Rotation paths and how fast each direction turns (deg/step):
Each turn is a multiple of 5 degrees from 10 to 175, or 0.
Each row of a path follows its step; steps can be skipped.
path 1
step 1: [-12  -6   4  21  14  37 -18   6   1  12  -5  12  -6  12  -5  -7   4 -33
  -4   8  26  -5  15  10  12  25   0  -3   9  -2 -14 -16  -8   7 -13]
step 2: [-13  -4 -10  -7 -25   4   8  -4 -34 -21  11  14 -14   3  -4  -2  -7   2
  10  -6  21  -7  23  -7 -30   0  17  18  -4   1   3  30  -8   0  -6]
step 3: [-18   1  26 -17 -13 -10  -2  10   1  11   1   6 -13  -7  20  -8 -21  -5
   0  -1 -14  20 -23 -21   8   5  -6  -6  -5 -11  25  -2   7  -7 -38]
step 5: [-12   2  17  17 -11 -18 -18  -4 -30 -21  20   6  21   7 -18  12 -20  -1
 -15 -10  -9  -6  25  14 -17 -13  -7 -14  15  -2   1   7  -8   1   3]
step 6: [  3   2   1  -7   8   8 -25  -3   2  -2   0   6 -11  10  27  -7   3 -38
   1 -32 -11   1  14  -5   4  24 -19   0 -13  -8  -9  -7  10 -10 -28]
step 7: [-23   3  -4  13 -12   3   8  -2 -17  17 -18 -10 -11   9  -5  -8   6   2
 -17  -1  29  -1 -11   4 -17  33   4  31 -11  20   3  21   2  13   2]
step 8: [-22  -4  23  -6  -9 -16  27  -9 -10  -9   8  18  10  -5  -6   1 -23 -10
 -21   8  11  -7   9 -14  10  -3  25 -19  -2 -21  16  -8  -7  10 -21]
step 9: [-10   5   1  16  -4   1 -19  14  10 -18 -20  25  -4 -10   7 -13  -2   3
  29  -3  -7  29  11  25   8   2   8  10 -15 -14 -10 -11  -3 -11 -26]
step 10: [-11  19  -3  21 -28   1 -13   0 -29   3  -6  -4   2  15  -1 -14  14  16
 -15  -4   9   9  -6   5 -15  -4 -30 -13  31  -4   1  23   4  -1  -5]
step 11: [  1   6   9 -10 -15 -17   0  -6   3   9  -5   8  18   3   2  -8 -19 -35
 -24 -22 -17  -4  14 -22   4   3 -10 -16 -34  -8  -9  16  -3  -2   9]
step 12: [-31  -1   0  14   9  -5 -28  -2   5  -5 -27 -11  -3  -9  -2   5  -2   6
  -4 -22  -1  -3  10  16  11  29  16  17 -12  22  14 -19   6  16  -5]
step 13: [ -6  19   3  10  -1  -3  31 -26 -14 -20  16   3   1   7  -1   2   7   7
 -11 -12  39  -2   0  14  -5  21  -6 -12  14 -20  -6  -6  -6   7 -21]
Directions:
[  0  10   0   4  -2  -4   5   2   2   7  -1  -7  -5   1  -8  -8   1  -2
   0  -5  -7 -14  -5  -6   1  -5   4   6  -2   4   3   1  -7  -8  -8] | 90
[ -1   7   0   5   2  -7   6   3 -15  -2   3   8  -3  -6   1   6   6  -3
  -1   0   9  -3   0  -5   0  -7  -6  -1  -5   2   5  -5   2  -5   9] | 130
[ -1   0   2   0 -12   3   4  10   1  -3   1   8   2  -7   6 -11  -2   6
   8  10   6   2  -4  -7   5  -4   8   1   6  -3   0   3   1  -2  -4] | 60
[  6   7  -1   0  -5  -8   2   0   3   7  -3   8   1   8   3   5  -6 -12
  12   3  -4   4  -2  -4  -1   4   1  -4   3   6  -1 -11  -2   7  -1] | 135
[  4  -4   2  -1   2  -1   7  -1  -6   1  -1   0  -5   0   2 -13   3  -4
 -11   0 -11  12  -8  -4   1   6   5  -2   0   8   4   3   0   1   9] | 95
[ -1   2   7   5   5  -6   5 -12   8   1  -3   0  -3  -5   6   2  -6  10
   5   4   2  -3  -1   0   0   7   1  -2  -7  -1  15   4  -3   3   1] | 80
[ -5  -8   3   4  -4  -6   0   7  -3   0   2  -3  -5   0   6   7   1   7
  -3  -5  -2  -7 -10   3  -8  -1   4 -16   6   6  -3   1   0   4  -4] | 145
path 2
step 0: [ -2   3  -7   5  -8  -1  -3  11  17  -7  20  21   8   1  -3 -13  -9  -9
 -22  14  18  37   5 -40 -23  -6   7 -11   3  -4  25 -10  21   2   8]
step 1: [ 14 -12 -20 -38 -12   5  21 -11  -3  -2   6 -10  23  10 -15  -4 -26   1
  -2 -26 -22  14   3 -14   9  30   2  14  10 -10  -9  10  -4  10   2]
step 3: [ -9  -2   1   3 -14   2  -5   5  10  23  17 -19  -5  -1 -10   9 -30   7
   8 -24  13  -4 -12  -3   5  11  25   3   6  23  25   7  -8 -39  21]
step 4: [-20 -29 -29  -5  19  18 -11  -9  39  14  26   9   6 -11   0  -4  -3   9
  -6  12   1   0  -9  11  -5  -7 -11   4  -4   3 -35   2  10   0  12]
step 5: [ -2  -1  18 -12 -30 -18  11   0   8  -6  17 -24 -13  -6 -16   6  -2  36
   3  10 -29 -10  -9  -6   9 -12  -7 -15   5  21   3   9  31   8   0]
step 6: [-22  -7 -16 -10  -1 -12 -11  44  18 -11  20   9  13   0   7  11 -13   3
  -2  13  12  -4   2 -26 -24  -5   3   6  -8 -23  28  -8   7  14   5]
step 7: [ 17  -2 -19 -24 -11  11  20   0 -12 -11  22 -27   6  -1  -3  -6 -17  -1
  18 -29  -2  11 -27   8  -7  12  17   6 -10 -12 -15  -2  18  17 -21]
step 8: [ 27 -13 -14   1   1 -18 -27  -7   5  12   0   0  -4  14   9   4  21  23
 -15  -8   6 -30 -15  11  -2  12  -3 -19  -6 -36  16  -8  17   1  14]
step 9: [  1  -2 -29  27 -41  12 -11  11   3   7  -1 -17  -2  15   3   0 -12   6
  19   1   7   6 -17  -3  -3   2  16   2  -2  23  13 -14  -1 -38  -8]
step 10: [  9 -26 -19   6   9  18   7  13  17  24   9  -9   5  12 -11  -9   9   6
   1  26   4 -16   8  -8 -18   5   4  -1   4 -14 -47  18   3   2  18]
step 11: [ -6   6   0   7 -34  -9  24  -9 -17   0  15  -7  -3  16  -8  15   8  29
   0  27  -7  15 -19  12  -7 -11 -14 -16  32   5   9   5  13  17   3]
step 14: [ 29  18  -7  -7  -4 -17 -20 -12  17  14   6   4   0  15 -13 -24   5  21
 -28 -14  -6   1   6  -3  -6  26 -16 -29   6 -16  11   7   6 -15  11]
Directions:
[ -8   7 -13  -2  -4  -6  -6   3   5  -1   2   1   8   4   7   0  -8  -2
   6   0  -4   6   1   3   1   5  -8   2   0   1   0   1 -15  -2  -3] | 130
[ 4 -6 10  7 -4 -8 -4  0  3 -3 -2  4  0 -1  1 -7 -1 11 -1  3 -3  7 -4  6
 -8 -1  6 12 -4 -2  8  6 -7  0  0] | 120
[  0  -6  -3  -1  -4   5   0   8  -1   5  -3   5   6  -6   3  12   3  -5
 -11   3  -2  -3   0   9   4  -1  -6  13   6  -6   5   2   4  -1   2] | 160
[ 11   5   1   5   2  -5   0  -3  -4  -8   5   0   2  -3  -4  12   0   2
   2   0 -11   2   2   6  -3  -5  -9  -7  -6  -3  -2  -3  -1  -5  11] | 120
[  1   1   2   0  -7   7  -5   6  -2   1  -2  11  -6   8  -4  -1   1  -6
  -1  -6  -6   5 -10  -4   9   7   1  -4 -12  -7   0   2   0   5   3] | 55
[ -2   5   7  -6  -2  -3   3  -1  -1   3  -9   7   7  -8   2  -5  -2  -6
   3   6  -5  -7 -12   0  -8   6   1  -1   2   2  -4 -12   0  -3   6] | 0
[ -9  -1   4  -1   7  -4  -4  -8   6   0   3   3   2  -8 -14  -2  -9  -3
  -8 -11  -4   3   0  -5   7  -2  -3   5   4   3   3  -1   1   0   5] | 25
path 3
step 1: [ 12  20  35   6   5  -2   9   8 -14  20   4 -11  -1  19   7  21 -23  22
  -1   8  -2   7   9  25  -5 -31 -13 -14  -1   3  -8  -4   8  -9  18]
step 3: [-17  10  -6 -14 -16 -16  21  -6 -16  22  20  10  28   9 -21 -17  21  15
  15   7  -6  -8   4  21  -1  15  24   1  -3  -5  12  -1 -13 -15  -1]
step 4: [ -5 -14  33  19   8   2 -16 -28 -12  17  15 -21  12  14   5 -14  -8  13
  16  -4 -10 -16   1  19  14   4  -4  21  -1 -23 -14   3 -14  -1   0]
step 5: [ -4  15  25   4   2   6   3 -38  -9 -22 -12 -10  10   1  10 -27  -4  -8
  -6  21 -12   3 -33  -4 -17   8  -1  11  18  14   3  13   7   4   1]
step 6: [  0  -6  20 -14 -21  10   4 -24  -5 -11  12  18  12  -8  -1 -16  30 -17
 -32  -9   4  -7   9  -1 -17  -8  13  -8  -3  12  -1 -15 -27   2  17]
step 8: [-12  -1  16 -24   6  -6  10  20  -5   4  -5 -19  -6 -26  19 -23   8 -20
   2  -4 -17   3  -9 -35  22  -2 -13  15  18   4   9  17  -2   8  -5]
step 9: [-16  -9   7  -6  12  -4   2 -17 -15  -6  -1  11  -8 -23   0  16  16 -28
   9  -1 -13 -15  26 -20   2 -17  22 -16 -21   7  10  22  18   9   9]
step 10: [  9 -15   5 -17  -2   2 -28  -2  23   8  -2  -3  -7  -9   0  10 -13   5
  -5  33  -2   0   6 -24   8  -3  -5  -1 -43  -5  -6  -3  10 -13  29]
step 11: [ -1 -13 -15 -29 -13 -10 -14  31 -19 -24 -25 -27  -8   1   3  14 -10  -3
  11  25   1 -12 -12 -14  -6   0   2   1   1   3  10 -15 -16  10   0]
step 12: [ 13  13  -4  11  -4 -30  -4  20 -30  -2  14   4 -19  -4   2   3  -2 -28
   6   0   9 -12  18   4 -14  -3  -1   7 -31   7  21 -10   0 -11 -25]
step 13: [-10 -13   2  -6  28 -13  -5  -4   0   7   8  17 -33   9   8  15   0   8
  14   5   4   4  -9  16 -17  11 -47  -6 -20  -8   2  -1   1 -18   4]
step 14: [-10  22  -6 -10  11  12   3  -1 -11   0  18  -4 -14 -11  29  21 -12  29
  11  30  24  10  -6  -1  -6  11   4 -16  21  11  10  -5 -20  -1  -3]
Directions:
[ -5  -2   0   6   6   1   6  -2  -2   7   0 -11  -8   0   4  -7   5  -6
  12  -6   2   1   3   5  -5   2  -5   7  -6   6  -5   9   5   2  -3] | 85
[  3   1   7  -5   3   2 -10   5  -3   1  -2  -5  13  -5   2   1  -8   5
   9  -3  11  -3  -4  -3   0   3 -10  -4   6   4  -7   2   3   3   1] | 115
[  6  13  -2   4 -10   1   8  -4   5  -1   2   4   1   3   2  -9  -8   3
   7   5   6   0   1 -10   3   2   1  -1  -8   3   7   6   5  -5  -4] | 155
[  6  -4  -3   1  -8  -7 -13  -6  -4  -7   1  -7   0  10  -6   0   1  -3
  -7   3   3  -2  -4   4   1   8   0   3  -5   5  -1  12  -4   2  -3] | 55
[10 -3  9 -3 -2  4 10  4 -6  2 -5  8 -5 -1  4  5 -1  6 -7 -7 -1  1 -5  4
  1  7 -5  0 -8  9  1 -1 -2  7 -7] | 60
[  1   8   5   1   7  -1   1  -1  -7 -13   9   4   0   5   5   5  -4  -6
  -1  -6 -11  -3   1   1   4   0  -9   4   2  -5   2   6  10  -3   4] | 90
[-2 -5 16 -4 -8 -1  3 -7 -1  3  4  0  3  6 -4 -6  8 -8  3  4 -1 -2 -5 -8
  5 -1  3  3  1 -1 -2 -7  7  9  3] | 20
path 4
step 0: [  0  27   3  14  21  -5   0  -8 -17  10   8 -37   3   5   3 -12  -7   0
 -14   2  15  -5   2   7  11  29 -22   6 -21 -28 -10   2  -1   4  15]
step 1: [-16 -10  -5  11  30  11  -2  -8  11   4  35 -21   5   6   2 -16 -14  -8
  -5  -7   2   8 -17 -19 -19  13  -8  16  15 -12  -5  -3 -22  19  11]
step 4: [-30   9  23  -1  20 -11 -15 -14 -13 -12  33  -8 -15 -15  10 -19   2  13
 -19   0  -5   8 -24   2  21  14   0   1   1  -4  -4  19 -10  -2   0]
step 5: [ -9  25   9   6  11  -6  13  21  -8 -18  24 -21  22 -16  19 -10 -12  -6
  -3  -3  11   5   2 -24  19   4 -24  21  -7   2  14  -5 -15   4   8]
step 6: [  8  16   0  -2  10  24   0   0 -13  30  23  10  -4  11  14 -17  -3  -4
 -20  -4 -14   9 -13  -2   8  23 -19  34  -1  -1  10   0 -26   2   1]
step 7: [  6   8  11  -4   6  -8 -17 -25  -2  14  28 -23  -6  -5  29   8  15 -29
 -24  -1  15  17   5 -12  -3   6 -25   7  -2 -12  -1  10   0   6   0]
step 8: [ -1  22 -17  10  31  -9  -6 -13 -15   5  29 -23   6   1   4 -13  12  -3
  -9  -4  -5 -24 -22 -12  -7   3 -19   2 -12  -3 -18 -12  -7 -16  20]
step 9: [  7  -9  -9  14  27  -3  11 -16  -9  -2  16 -23   1 -13  22 -15 -26   8
 -22  -3  11  13 -12  -7   4  14  16  30  -2  -5 -17   9 -11   7   5]
step 10: [ 12  18  13  -2   6   2  28  10   2  13  38 -33  -7  -8   4 -26  -7  -8
   5   2  -3  16 -15  -2   0  14  -9  -8   6 -25   8  12  -3   2  12]
step 11: [  0   2  14  10  31   6 -20   2  18  -9  33 -15 -12   7  11 -11 -15 -27
 -12  -5 -14  -3  -8   0   4  25  -6  12  -1  16  16   5  -6 -19   3]
step 12: [-12  28  32   7  20 -14 -14  -2  -9  15  -3 -24  -3  -7  19  -9   4  13
 -16 -10  13  -1  -4 -22  15  29  -6   6   9  -8  -2   6 -16 -13  -3]
step 13: [-27  -2   9 -11   7  10   7  -6   0   3  41 -12   7  -5   9 -19   4   3
  -8  -8  19   9 -17 -17  10  -2 -16  27  -3  -4   4 -28 -16 -10  10]
Directions:
[  5  -3  11   1   2  -7  -2   1   4  -1   6  -5  -1   4  -3  -4 -13   3
  10   2  -3  -3   1   0   1   2  14  -4  12  -1   0  -1   3  -6   3] | 45
[  6   5   7  -2  -4  -9   0   1  -6   0  -8  -6  -4 -13   7   6  -1  -3
   1   0  11   4   6  -3   5   0   0  -6   2  -7  -1   8   1   4  -4] | 145
[  3  -1  -1   1   0  -2  -1  -9   2 -10  -2   8  -3   4   0  -8   1 -11
   3  -5   6  -2  -3   8  12   1   3   9  -3 -11   1  -3   2  -3  -4] | 160
[ -3   0   4  -1  -3  -2  -9  -4   3  -2  -7  -6   3   0   0   5  -3   9
  -7   6   4  -9 -15   1   1  -6  -6   4   1  -3   0   2   8  -7   4] | 85
[ -4 -12   0   0  -2   2  -2  -1   6  -6   4  -5   4  -1   8   4 -10  -9
  -5   3  12   3   9  -1  -4  -3   2   5  -5  10   3  -4   2   0   3] | 175
[  2   1  -1   5  -8  -3   6   8  -6  -9   3   2   2  -3   1  -9   4  -3
  -6  -3   2   4 -10   2  -8   2   9  -2  -3   8  -5  10   8  -4   1] | 60
